(in the rows, 128 means zero)
Each path below is one point turned by a fixed rotation once a step. After each direction that follows a path, write how fast that rotation turns it, in degrees a step (0 if it stays still).
Each turn is a multiple of 5 degrees from 10 to 175, or 0.
Each row of a path follows its step; steps can be skipped.

step 2: [134 139 138 130 128 134 122 122 128 136 116 142 127 123 129 128 140 137
 124 133 124 117 125 121 134 134 129 141 136 129 117 119 129 128 130 129
 125 146 116 148 121 138 115 127 135 122]
step 3: [145 124 136 132 123 124 123 125 126 140 126 135 127 130 135 130 127 135
 121 122 124 131 130 125 135 116 131 114 126 116 103 116 132 127 138 126
 132 141 130 125 115 141 138 137 117 131]
step 4: [113 134 125 119 130 139 122 118 126 142 140 129 134 134 146 117 122 139
 113 129 122 138 137 113 136 122 119 130 124 125 119 132 133 129 142 131
 122 129 135 125 127 129 129 113 123 132]
step 5: [121 141 128 131 129 120 117 119 128 114 132 148 132 119 136 133 126 128
 126 120 130 133 133 127 131 123 132 141 122 124 127 146 139 124 137 134
 132 132 124 115 130 143 133 121 141 143]
step 9: [116 126 131 119 132 130 126 130 118 132 131 144 134 143 128 136 127 115
 121 135 122 126 114 127 128 124 131 145 126 143 133 139 120 126 144 132
 136 129 121 132 127 134 110 131 131 138]
step 12: [132 142 122 133 126 136 126 130 130 134 131 135 127 131 135 120 118 146
 129 123 131 121 130 114 140 105 114 130 116 139 123 128 122 118 147 133
 129 129 129 120 129 124 134 129 126 128]
step 14: [123 145 131 139 109 133 128 128 127 129 136 132 120 139 115 132 124 115
 122 124 132 135 119 132 131 128 125 127 133 124 124 123 140 121 136 129
 117 129 136 113 147 143 124 129 133 136]
step 15: [125 140 129 129 125 130 146 134 121 119 111 121 120 139 132 132 127 127
 121 122 131 129 139 115 124 122 123 131 131 123 130 117 142 122 120 128
 128 133 143 121 126 129 126 113 150 120]
step 16: [128 123 138 147 125 123 127 144 118 128 118 127 126 134 133 133 115 124
 132 130 145 124 128 117 123 117 122 147 115 139 127 124 121 134 124 122
 139 132 134 121 131 137 127 121 123 131]
Directions:
[131 125 130 128 127 124 124 130 134 130 128 123 129 133 131 127 130 125
 125 129 128 128 125 129 128 128 126 128 128 126 130 128 127 128 129 128
 127 126 130 126 130 130 124 127 122 131] : 140
[127 125 124 131 125 131 125 129 128 129 131 128 130 128 135 128 127 130
 130 130 127 128 124 129 123 128 126 129 123 129 127 132 132 127 127 128
 130 127 126 126 126 125 125 128 130 128] : 90
[129 129 127 129 131 127 127 129 126 127 125 128 130 129 129 121 129 128
 131 129 130 127 128 128 132 129 124 129 132 128 130 127 131 127 128 133
 126 129 128 130 124 124 127 124 131 134] : 135
[135 126 123 130 126 131 131 129 126 128 126 126 128 129 127 125 126 127
 125 126 129 127 129 127 131 124 128 126 122 127 129 130 129 133 127 128
 127 128 127 134 126 132 128 126 127 127] : 85
[127 126 127 129 126 124 123 127 125 128 128 129 126 130 124 124 130 127
 131 129 122 129 127 124 125 128 132 133 124 130 127 128 126 129 127 128
 126 132 130 130 131 127 128 126 128 129] : 160

step 1: [126 135 140 119 114 135 134 131 126 116 127 132 139 128 129 134 127 137
 127 134 140 120 150 125 128 118 131 145 138 133 126 132 120 123 126 123
 129 141 125 132 124 133 138 113 136 127]
step 2: [135 148 129 124 120 135 123 124 146 135 137 121 128 136 111 131 131 135
 127 137 120 122 128 104 126 129 125 127 123 132 144 125 131 128 127 123
 127 119 130 127 126 122 120 119 121 122]
step 4: [130 137 125 127 129 128 145 139 128 128 139 107 143 138 135 135 137 134
 130 134 131 127 130 119 126 121 123 146 123 123 117 120 135 129 129 127
 129 130 135 142 128 135 134 128 135 114]
step 5: [141 116 124 123 125 137 130 130 122 139 137 132 126 133 122 125 144 137
 126 131 119 129 125 123 128 131 135 118 105 151 134 118 138 131 122 117
 134 125 131 127 125 130 126 130 121 123]
step 6: [131 115 148 122 129 123 120 140 121 131 139 119 132 129 138 120 145 122
 121 133 124 146 134 140 130 131 130 140 123 122 126 124 128 123 134 136
 132 138 131 131 117 119 129 120 132 132]
step 9: [129 124 134 128 132 123 125 138 128 130 128 130 137 143 134 133 122 122
 135 137 122 117 128 138 125 140 118 139 125 119 129 124 122 123 130 136
 130 129 126 128 137 116 132 102 146 139]
step 14: [127 122 141 129 126 124 126 138 130 140 121 131 129 120 128 127 125 124
 135 134 117 130 136 148 124 118 134 123 124 134 152 121 125 129 115 139
 119 131 131 120 127 142 142 131 131 136]
step 15: [126 136 131 124 129 102 128 122 130 136 136 133 130 133 142 136 134 132
 131 132 125 132 114 122 124 137 143 124 146 126 138 134 121 132 134 142
 123 126 118 136 133 123 133 122 132 130]
step 17: [132 142 133 137 116 113 126 148 128 117 123 133 132 130 135 122 129 132
 142 129 141 123 120 138 117 126 120 134 126 137 137 133 125 123 122 130
 117 125 128 121 134 125 147 127 123 126]
Directions:
[133 126 129 129 130 131 127 128 130 125 129 134 126 125 130 129 130 129
 125 126 128 130 130 130 128 129 122 133 130 126 131 124 126 128 126 130
 130 126 130 128 128 130 131 131 127 130] : 135
[128 133 130 128 126 126 129 124 131 126 132 130 125 126 127 129 129 130
 132 129 131 127 127 128 124 125 133 130 127 129 131 128 128 129 132 128
 127 129 133 130 126 133 129 127 127 131] : 25
[126 130 126 130 125 125 127 130 128 129 128 128 122 128 125 127 130 127
 127 132 129 127 130 127 127 125 125 130 124 131 131 129 131 128 121 129
 130 127 123 127 130 132 127 129 126 129] : 120
[125 128 124 127 131 128 131 130 133 125 131 128 130 132 128 129 130 126
 126 128 129 129 122 132 130 130 130 126 126 127 130 128 125 127 126 126
 131 125 129 128 131 132 129 128 131 126] : 60
[125 131 128 127 130 127 125 129 125 127 126 135 130 128 126 126 129 127
 128 127 128 125 127 128 131 126 126 130 132 129 131 134 127 123 128 126
 128 128 129 130 129 125 129 122 127 131] : 45
[132 126 128 129 128 127 132 124 126 123 129 125 128 126 128 127 127 127
 125 129 128 122 129 129 127 132 126 127 123 130 132 131 128 124 129 127
 127 133 128 127 129 127 131 127 129 126] : 90
[126 127 126 131 125 130 129 128 130 132 130 129 130 127 126 130 127 128
 131 129 128 130 127 126 123 127 122 125 126 125 130 129 131 127 127 131
 124 126 133 128 129 125 133 126 131 126] : 145
